Each path is a new rotation, seen through one point. The rows after it are directions, each followed by how far the rotation turns it, in degrees a step (0 if it stays put).
Each turn is a multiple of 5 degrees from 10 to 175, or 0.

[  9.3   1.6 -12.3 -10.1  -3.4  -6.1   9.9  -6.4  34.3 -27.4  20.0 -13.3]
[  2.9   1.0 -13.6  -8.2  -8.1  14.9   6.2   3.2  33.5   3.6  25.8 -12.2]
[ -8.2  -0.6 -25.8 -27.4  -7.4  -6.0   4.8  10.7  18.9   6.2  24.8  -1.0]
[ 14.4  -7.4 -19.3 -26.9  14.0 -13.3   0.2   1.4  23.0   3.8  17.5   0.5]
[ 22.3   3.3  -6.4 -13.7   1.2  -9.9   8.9  -6.2  30.2  22.0  12.9 -19.3]
[  6.9  13.3 -11.4 -20.5 -20.0 -18.5  12.4   1.9  20.3   4.6   5.8 -20.8]
[ 15.9  -6.4  -9.4 -24.1 -12.4  -8.5  13.9  -0.3  22.4 -25.6  10.5 -11.3]
[ 18.1 -12.6  -7.5 -20.0 -12.5  20.4   4.0  -1.9  28.8  -1.5  22.8 -11.7]
[  2.9  -5.6 -15.1 -33.8 -19.1   3.4   2.7   9.4  10.0  16.5  21.5  -1.3]
[ 22.2  -9.3 -10.7 -37.7   0.8 -17.1   4.1   1.1   8.4   3.8  13.7   8.4]
[ 36.0  -1.9   2.4 -21.4  -2.1  -5.8   7.7 -15.8  19.1  14.7   6.5 -11.4]
[ 17.6   8.3   0.3 -24.9 -29.0  -7.3  14.0 -10.0   8.3  12.9   7.6 -19.3]
[ 16.0  -5.5  -3.6 -30.1 -23.1  -6.3  11.3  -5.2   2.8 -21.6  10.7  -3.2]
[ 20.0  -9.5  -2.0 -23.7 -12.8  18.7   7.8 -13.2  13.9  -8.7  22.9   1.4]
[  8.1  -1.7  -9.9 -29.3 -20.1  14.0   5.2  -6.0   1.1  21.8  24.7   7.7]
[ 16.7  -0.7  -7.0 -36.3  -3.0 -16.3   5.4 -10.6  -8.9   6.1  18.7  15.8]
[ 33.5   0.9   5.1 -16.5  -0.3  -6.3   5.0 -29.6   5.7   8.9  11.3   5.1]
Directions:
[ -0.5  -3.4  -3.7  -8.0   4.5 -13.4   0.3   2.6  -5.5 -17.1  -2.3   8.7] | 115
[-7.2 -8.6 -6.4 -4.4  2.1 14.0 -5.3  8.0 -1.3  0.8 10.0 11.0] | 60
[ 2.9  1.0 11.0 -6.1 -4.7 -8.1 -6.6 -0.3  5.7 -0.1 19.1 -1.9] | 0
[ 12.4 -10.2   6.6 -13.1  -9.0   4.5   0.8   1.4  -7.7   3.7  -7.1  -0.8] | 10

[-19.5   4.4  10.6  18.7 -18.4   3.8   8.3 -17.4 -12.0 -18.4  28.9  -2.6]
[-10.8  -3.8  32.1  11.5 -17.8 -15.8  27.2  -7.9   4.6  -4.3  17.6   8.2]
[ 1.0 -1.8 20.1  7.9 13.4 -8.8 37.7 -1.4 -8.4  7.4 24.7 -7.3]
[-17.8   9.8   9.6  23.0  14.8  13.3  18.9  -7.3   0.7  -5.8  31.2  -4.6]
[ -7.5   5.3  20.2  20.6  -2.7   1.5   8.1 -32.7   5.9 -14.8  21.6  14.9]
[ -4.3  -4.0  18.8   6.8 -16.5 -12.8  22.7 -20.9 -18.6 -11.7  26.1  -7.3]
[-19.8   2.6  24.4  11.3 -11.1  -8.4  29.7  11.7  -0.3   0.2  26.0  -3.8]
[ -2.2   5.4  24.5  16.3  20.0  -1.7  29.3 -10.2   9.2   5.0  21.2   7.4]
[ -8.9   5.3   7.6  18.6  12.2   7.8  18.0 -26.5 -13.2  -7.6  32.6  -8.7]
[-20.3   3.7  19.9  17.6 -19.5   3.5  10.3 -16.1  -3.9 -17.0  26.5   2.8]
[ -2.6  -7.7  33.7   6.5 -13.4 -17.0  29.1 -11.7  -1.0  -4.3  17.3   6.2]
[ -5.4  -0.5  15.8   7.5   9.0  -5.3  37.8   0.8 -11.0   4.3  26.4 -15.9]
[-19.2   9.8  14.2  23.9  16.1  10.2  19.7  -6.8   9.2  -6.3  24.7   3.9]
[  0.3   1.2  16.2  20.5   3.7  -2.8  12.7 -37.3  -3.6 -14.0  24.7   8.4]
[-11.7  -2.4  16.0  10.8 -23.1  -9.1  18.0 -19.5 -19.7 -15.4  27.9 -10.1]
[-13.9  -1.3  30.5  11.2 -10.7  -7.1  33.0   8.4   6.9  -0.6  22.4   3.2]
[  4.8   2.8  24.0  14.1  24.5  -3.8  33.2 -10.8   3.6   5.3  20.0   1.7]
Directions:
[  0.7  -0.9  -9.6  -4.0   1.2   1.5   1.9   0.8 -15.9  -0.5   6.2 -17.0] | 125
[ 1.6 -0.1  4.4 -3.2  9.9 -2.4 12.6 16.1  3.9 11.0 -1.0 -3.4] | 80
[ 1.8 -0.6 -4.4 17.3 -7.9 -2.6  8.2 -6.2  8.0  7.0 -0.4 -9.5] | 0

[  2.9  -7.7  29.0   2.8  12.0  -8.2 -13.3 -10.6   5.6  -1.2   4.2  27.4]
[  6.8  18.2   7.4  -5.4 -10.8  -1.1  22.6   3.5 -15.5   7.0   0.9  30.8]
[  4.3  -1.4 -11.6   0.9  28.0  -8.2   7.2 -11.0  -0.4  13.7 -19.5  20.2]
[ -1.0 -16.0  -8.4  -5.0   7.5 -14.5  12.3  -4.5  -6.5 -18.5  19.1  26.2]
[ 12.3   3.8  12.4 -10.6  -7.9 -23.8   6.9 -18.8  18.4   7.9  -3.3  16.7]
[ 1.5 19.2 10.9 11.1 20.0 -7.0 29.8 -1.6 -2.5  0.1  4.2  6.1]
[ -1.1  10.3  -6.1 -12.7  16.0  16.0  -0.4 -26.1   5.7  -5.8   2.1  22.9]
[ 10.1 -13.1  26.9   1.0   8.6  -4.5   0.3  -0.5  -7.1   3.2  13.6  25.7]
[ -0.7  16.0   0.2  -8.3 -13.0  -2.7  22.0   1.5  -3.8   8.1 -16.2  31.9]
[  5.4   1.3  -8.3  12.8  31.4 -19.1   1.2  -9.5  -4.4   4.2  -8.8  19.3]
[  6.1 -11.7 -11.5 -14.6  -2.6  -7.5  16.2 -16.2  -2.7 -13.9  24.6  22.5]
[ 10.3  -4.0  21.5  -6.0   1.9 -18.1  13.7 -16.3  23.0  11.1  -6.1  10.5]
[ -6.2  28.2  10.8   6.4  12.3  -3.2  25.5  -1.2  -1.6 -11.9   8.2  16.0]
[  8.8   8.9  -1.2  -3.3  15.1  10.2  -8.9 -33.4   1.8   5.4   0.3  23.7]
[  5.2 -17.9  21.7  -1.7   6.5  -2.0  14.8   4.4 -11.8   5.6   9.9  26.6]
[ -6.4  11.1  -1.8  -8.6  -9.0 -11.6  11.7  -2.9   6.3   2.9 -22.4  31.9]
[  6.2   8.0  -5.2  14.6  23.8 -25.8   2.9  -7.3 -10.1  -2.7   3.7  17.8]
Directions:
[ -6.0   0.4  13.9   0.0 -13.9  -9.7  -2.0   7.3   8.8  -3.6  -3.9   4.7] | 100
[ 3.2 -6.9 10.4 10.9 14.4 -9.1 -6.6  0.9  0.6  6.5 -3.3 -5.5] | 160

[-27.6 -12.3 -28.8  -4.0 -17.3   9.6   3.5  -5.7 -20.7  18.8   1.8 -12.1]
[ 16.4  17.9 -12.1   7.9 -22.5  16.4 -14.2   6.2 -13.4  22.4  19.3  -3.7]
[ 14.9  17.6 -30.4  15.0  18.5   0.6 -26.9  -6.9   0.7  12.5 -13.7   9.7]
[  2.5   1.9 -15.8  18.2  15.8   3.7 -16.3  27.1 -10.1 -29.7  -6.7  -5.2]
[-18.6  -3.7 -23.0 -26.3  -9.9   4.3  -1.0  27.8   4.9 -11.7 -16.7  17.0]
[-27.1   2.1  22.8  -4.9 -13.8  22.9 -25.2  17.1  -4.7  14.8  -5.8   1.0]
[ -7.9   1.7   3.1  -2.8  -4.6  -4.8 -36.4  -6.7  30.2  13.9  22.9  10.1]
[-14.8 -28.8 -11.6  23.4  11.9  13.2 -15.2 -15.4  14.2  -4.6   7.5 -13.0]
[  7.3 -26.3 -27.5  12.9 -12.1  13.8  16.1  17.3   8.8  -1.2  20.2   6.4]
[ -2.1  -4.7 -16.2  14.8  -3.6  12.4   9.5  16.9  -8.1  38.8 -22.0   7.7]
[  7.5  25.2   0.5  20.7  -7.5 -15.7 -14.5  30.4   7.4  17.4   2.4 -15.4]
[-20.1  18.4 -27.2   8.3  -2.1 -17.6 -15.7  -2.1  15.9  -6.7 -16.3 -10.6]
[-30.0  10.3 -13.2  12.6 -13.9  16.6  -1.2   5.4  -9.7 -28.0  15.1  -7.1]
[-16.9   2.7 -24.5 -18.5  -5.9  10.7  -8.1   0.9 -16.7  13.7  17.4  28.3]
[  0.2  -5.3   0.2   1.9  10.1  10.8 -38.2   7.5 -25.1  18.5   8.9  -6.6]
[ 26.2  -8.3 -22.2  -5.4   5.5  -0.2 -35.2   5.5  20.9  -5.4  -1.1  -6.6]
[ -2.1  -9.4 -10.4  17.2   6.4  33.2  -5.9  10.7  14.2 -16.1 -29.3  -0.5]
Directions:
[  1.4  14.0  -9.0  -5.7   1.4  -1.9  -5.7  -1.6 -17.2  -7.2   0.0   0.1] | 35
[ -1.5   3.4  -4.7  11.7   8.2   4.7   4.2  -6.9   7.2 -15.5   2.9   8.4] | 80
[ -0.3  -9.9  -6.0   0.2   6.3 -14.8  -5.1   1.2   2.6  -9.4  -0.2 -13.7] | 90

[  5.2  -2.5 -13.6  30.1   5.5  13.2 -25.6 -14.8  10.2 -22.7  23.9  -7.9]
[  3.8 -13.4   3.8   8.7 -14.5  16.8 -21.1  -2.4 -11.5 -11.2  38.4  20.9]
[  0.2  -3.2  -8.2 -19.6  -8.1  -9.5 -23.9  12.3 -30.8  17.2  27.9   1.0]
[-25.1  18.4 -16.3   4.3  13.1 -10.7 -19.9   2.3 -27.1  18.2  -4.5 -11.7]
[-49.2  13.8   7.7  12.2  12.9  -7.6   5.9  -5.5  -6.2   1.5   3.9  11.7]
[-34.4  -3.9   6.2 -16.4  -2.5 -17.6  23.1   8.3  11.5 -24.3  16.6  -0.7]
[ -7.1  -1.7  -5.9 -14.7  -7.2   3.3   2.9   7.8  10.2 -21.2   6.6 -47.4]
[ -3.1   1.6   9.0  -0.7  11.3  31.0 -13.3 -27.3   7.1  -8.1   3.7 -32.8]
[  6.6 -18.8   1.1  -7.8  15.1   7.4 -17.1 -37.4   2.6  -5.0  23.8   8.8]
[  6.9 -22.3 -37.3   2.2  -9.8 -10.4  -9.7 -12.5 -14.6  -1.1  21.5   6.4]
[ -8.1   2.3 -18.4  22.8 -23.5   5.4  -7.0   3.2 -21.8  22.9  22.8  -7.6]
[-16.2  30.0  16.8  15.1   4.9 -12.2  -4.9   4.6  -8.2  23.2  29.3  -2.6]
[-21.0  24.7  -1.1  -5.1  23.4 -23.9  -9.4  12.2  -5.5 -24.8  17.1   4.0]
[-36.2  -0.4  -9.6 -12.7   4.5  14.2  -6.1  17.8 -11.3 -33.3  -4.0  -6.4]
[-29.7 -10.3  13.8 -32.4  -2.5  27.6  -0.2  -2.2   2.2   4.1   2.3 -21.1]
[-11.1 -12.5  -2.2 -26.4  13.4  -9.5  -9.3 -30.7  11.1  16.3   6.8 -26.6]
[ -6.2 -17.1 -22.2  19.5   3.9 -11.5  -7.3 -37.5   9.7 -10.4  -0.7 -16.7]
Directions:
[ 2.5 11.6  6.7  4.9 14.8 -3.8 -7.5 -8.7  2.3  7.7 -4.9 -6.0] | 90
[-14.2  -3.1  11.2  -6.0  -4.6  -9.1  -6.2   3.6  -0.7  -3.5 -12.4  -2.3] | 40
[-9.2  0.6  7.5 12.8 -4.5 18.3  1.0 -3.2 -1.6  2.9 -3.4  2.6] | 110
[ -9.3  12.8  -7.6  -7.0  -8.9   1.7  -8.3 -10.5   2.8  -3.1   7.9  -0.4] | 0

[-14.4   8.7   9.8  23.4 -25.1 -19.3  18.8  15.2   5.3  -2.7  11.3   5.2]
[ -3.6 -24.0   6.5   9.1 -10.7  -7.7   1.6  33.4   7.7  11.6   5.4  21.1]
[  7.8 -21.3   2.1   5.0 -29.3  17.7 -12.3   1.7  22.1  -7.7   0.9  11.3]
[ 13.0  -2.8  16.7  14.4  -8.7   1.0  19.1  -6.0  29.5 -21.8  10.3  12.4]
[ 17.8 -12.2  30.2  13.2   8.4 -21.7  -1.9  13.6  -1.6  -9.5  12.4  13.7]
[ -8.9 -10.3  23.8  25.2 -18.1  -2.6 -32.4   5.6  -8.3  -5.8  -2.1   5.3]
[-17.8   3.4   1.1  30.1 -22.0   8.3   2.5  -5.6   1.5  -5.0  16.7  21.1]
[ 15.4  -9.8  -8.4  14.7 -20.2 -22.5  13.7   9.8  -1.2   7.0  25.6  19.0]
[  4.6 -16.2  14.9  -0.7 -32.6 -11.1  -5.5  25.0  14.1   2.9  -3.5   1.6]
[-13.7 -14.2  19.5  15.0  -7.8  16.3   4.9  11.4  32.3  -6.9  -7.3  16.2]
[ 22.6 -20.6  11.0  15.1   5.6   3.2  -3.7  -8.0  11.2 -13.0  17.2  26.2]
[ 16.2  -1.3  25.4  15.8 -21.3 -17.0 -15.2  -9.7  -3.1 -18.8  11.0  -4.0]
[-20.8   7.8  22.8  30.0  -7.9 -14.2   2.1  13.6  -2.7  -6.2   0.6   9.1]
[ -8.9 -17.2  -2.8  25.4  -9.7  -3.1 -11.7  15.9  -6.7  10.2  19.1  29.9]
[  6.7 -12.7  -6.7   6.7 -44.3   1.0  -2.5   2.1  11.9  -2.3  13.5   8.4]
[  3.5  -1.4  13.4   7.2 -21.5 -10.1  24.7  16.2  29.4  -9.9   2.4   5.1]
[ 11.0 -24.2  25.7   5.5   6.9  -4.5   0.0  20.4  16.2   2.8   1.1  17.4]
Directions:
[ -4.6   7.6   4.3  11.7   5.1  -5.6  -8.8  -6.9 -15.9  -3.8   4.4  -0.3] | 55
[ -3.9   4.8   3.9  -2.1 -16.4   4.3  -8.8  -5.2   2.7  -6.1  -7.8 -12.0] | 120
[-8.6 -2.6 11.2 -0.5  4.9 -5.6 -3.7 16.2 -1.6  6.8 -9.4 -5.1] | 95

[ -6.5  16.0   7.6   9.2   0.0 -15.0 -11.8 -27.4  -6.7  -6.7  17.6  24.4]
[-10.0  31.6 -27.7  13.9  -9.3  14.9   3.7   4.0  15.0 -10.1   9.9   8.8]
[ 31.1  -8.8 -16.3   0.3  -6.1   2.2  -2.3 -12.1  11.5  -9.8   3.2  33.6]
[ -8.9   8.7  -2.8 -20.0 -11.5  25.2   1.5   5.3 -12.9 -26.3  -0.8  20.1]
[ -2.9   0.3   4.7  -1.0  -9.3  -9.0 -19.6 -32.4  -1.0 -23.5  20.9   5.6]
[-11.1  30.6 -14.3  21.9 -22.2   6.9  -1.0 -11.7  -0.2  -8.1  -6.7   4.1]
[ 13.6   8.4 -27.8  -4.4   8.9 -11.5  -6.5 -23.9  12.4  -3.5  -4.4  26.9]
[ -2.7  13.5   2.6  -2.9  -5.0  18.7   8.0  13.9  -4.9 -15.5   5.1  39.9]
[  3.3  -8.2 -10.0  -4.9  -9.2   8.3 -13.6 -14.0  14.8 -31.5  30.2   6.0]
[  2.8  11.0  -2.7  16.5 -40.4   9.5  -4.2 -11.3 -10.9 -16.2  -7.6   9.2]
[ -5.0   8.3 -26.0 -16.7  -0.5  -5.6  -7.8 -32.2   1.3 -14.6 -12.8  11.2]
[-9.2 27.0  7.6  7.9  3.3 -3.6  1.5 -3.5 -6.1 -6.3  5.8 39.0]
[ -0.1  11.8 -26.5   0.5   2.8   7.2  -3.0  -4.5  25.0 -20.2  27.8  11.1]
[ 21.3  -2.4  -5.2  16.2 -30.6  10.5   0.6  -4.6  -0.7 -10.6  -0.7  24.8]
[ -7.2   0.3 -18.5 -26.2  -7.0  12.0  -6.1 -20.9  -9.1 -31.6  -8.1   6.3]
[ -7.6  18.0  17.4   7.7 -11.9 -10.7 -10.8 -24.7 -15.7 -11.9   9.5  29.3]
[-16.8  29.6 -26.4   7.7  -5.2   6.7  -3.4  -9.0  16.7 -12.6  13.6   3.1]
Directions:
[ -9.3   2.7   3.8   0.1  -7.1  -5.5  -5.5 -14.4 -10.1  -1.6  -7.5 -10.6] | 70
[ -6.9   0.6   1.7   0.2  -7.1  -2.1 -11.5  -0.4  14.0  -8.6  -6.9  12.0] | 0

[-30.5 -14.2  -8.7  36.5   2.5 -22.4  -1.5  -1.7   6.1  -8.7   3.1 -24.3]
[ 18.2   2.2 -16.6  24.8  18.0  12.5  21.3  -3.1  -6.2  -4.1  38.4  -7.6]
[-15.2   2.0 -25.4  15.5 -17.1 -27.8  -1.9  -8.5 -11.6   6.1  24.7  26.0]
[-16.7   3.7 -34.0  32.8  -2.2  15.2  -8.1 -11.1  21.4 -11.9  -0.2 -10.1]
[ 19.7   7.9   9.8  37.4   9.8  -2.2   2.1 -11.4  -6.0 -13.9  23.7  21.1]
[-41.5   0.4 -12.4  17.3  17.3 -23.6  -3.6  -2.2 -15.3  -3.2  13.7   3.3]
[ -5.7  23.8 -35.1  10.7  19.8  23.5  11.2  -2.7  10.9  -5.7  25.2   4.5]
[  0.7  24.6  -6.7  11.0  -8.8 -20.8 -21.8 -13.5   3.7 -10.8  19.3  37.9]
[-32.6   9.9 -12.4  28.8  15.0  -3.1 -20.1   3.4  11.6 -27.5  -9.3 -13.0]
[ 12.4  23.6  10.0  12.4  25.7   2.6   8.2   3.5   5.1 -21.7  36.1   3.5]
[-22.3  14.0 -16.8 -12.8   5.6 -33.0 -17.7   2.3 -12.6  -8.1  25.1   7.2]
[ -7.5  19.7 -28.6   5.4  -2.3  16.4  -7.8  16.0  29.1 -21.7  12.7 -14.2]
[ 22.7  21.6  13.4  13.3  -4.5 -25.2 -15.0  -3.2  12.2 -22.4  24.1  11.4]
[-26.7  -6.6  -5.5  12.7   7.8 -27.0 -14.4  17.1  -8.7 -21.3   7.7 -27.8]
[ 10.2  14.9 -15.1   5.5   9.2   5.8  21.0  20.7  15.2 -10.2  38.6 -12.4]
[  8.8   3.2 -20.6  -4.2 -19.3 -38.1 -18.4  -9.9  -1.1  -4.8  29.2   5.2]
[-12.6  -3.8 -25.1  32.6 -18.4   1.1 -11.7  17.6  15.1 -21.6   3.2 -21.9]
Directions:
[ -0.9 -14.9   5.1 -13.1  -1.0   5.4   7.4  -6.0   0.5  -9.7  -5.9   5.7] | 0
[  6.5   0.2   4.1 -11.0  -5.5  -8.1  -3.3  12.2   5.4  -7.4   3.8 -12.9] | 20
[ -9.3  -2.1  -2.9  -5.9   2.7 -15.8  -6.1 -13.5   2.6   4.8  -4.9  -6.2] | 140
[ -3.9  -4.8  11.5   3.8  15.6  -3.7   7.5   3.4 -10.3   0.6   4.9  -7.8] | 85

[ 11.9  24.5  18.1  30.6  -2.4  -8.6 -11.4  -1.6  17.0  -2.9 -13.2   0.6]
[-12.5 -15.3  13.5 -11.9 -12.3   6.2   4.1  -8.8   5.8 -32.5 -24.4  10.0]
[ 41.8  10.4   3.9 -16.2  -9.2  -1.8  11.8   6.2  -9.7 -14.7   5.5 -16.9]
[  3.2   1.9   5.8   5.0  26.7   6.2  18.9  -7.9 -24.4  -2.6   3.5  30.6]
[ 10.7   1.6 -12.3  31.5  17.2   4.1  -0.8 -14.7  12.1 -21.3   0.5 -18.9]
[ -9.0   7.7  25.6  12.4  -1.9   4.8  14.3  22.7  17.3  -8.3 -27.9   1.3]
[ 21.3 -20.0  16.1  -7.0 -23.7  13.9  -5.5  -7.5   5.5 -27.5   6.4   8.3]
[ 10.1  25.9  24.1 -19.3  21.7  -6.2  13.2 -12.5 -15.0  -5.3   3.2  -9.5]
[ 19.0  -8.1 -17.9  17.8  19.8 -12.6  -5.1  -3.0 -16.9 -12.7 -16.6  19.5]
[  1.1  12.6 -11.6  10.9   3.3  16.3  30.8  -3.6  25.2 -15.1 -11.5 -11.3]
[  4.6 -10.9  24.7  17.1  -6.0  14.5   2.0  29.5 -13.0 -18.3   7.2  -0.5]
[ 21.0   2.8  26.0  -8.7   9.3   8.8  -8.9 -21.7  20.2  -4.1   8.4  12.9]
[ -0.6  22.2   9.4   6.1  -0.4 -18.7  -3.7 -11.3 -25.1 -25.2 -18.5  -0.7]
[ 25.1 -17.5 -13.1  -9.9  13.5  -4.1  21.7   4.9   8.1 -11.8 -24.3   2.9]
[ 11.0  19.7  -4.9  18.3 -10.1  26.6  27.1   8.0  -7.7 -14.4  14.9   7.3]
[ -3.2 -20.3  27.2  18.6  29.5  11.9  -0.6  -2.8  -0.4 -11.8  12.0  -2.8]
[ 15.2  25.5   8.6   9.2  -1.6  -4.2 -24.9  -1.4  18.0 -14.5 -14.0   5.4]
Directions:
[-10.7 -13.3   5.5   4.6   1.2  -3.3   1.2   4.0 -14.2  -2.7  -4.1  10.1] | 155
[  5.6   1.0 -17.7   0.1   8.6  -1.5  13.1  -0.7  -9.5   3.5   0.0   1.6] | 70
[ 11.6   2.0   8.3   5.4   4.1  12.3   4.1  -4.7  -4.2  -9.9 -11.9  -0.5] | 0
[ -0.9   2.0  -3.9   3.3 -11.0   4.6   2.8 -13.2   4.8   1.5   1.6  17.8] | 135
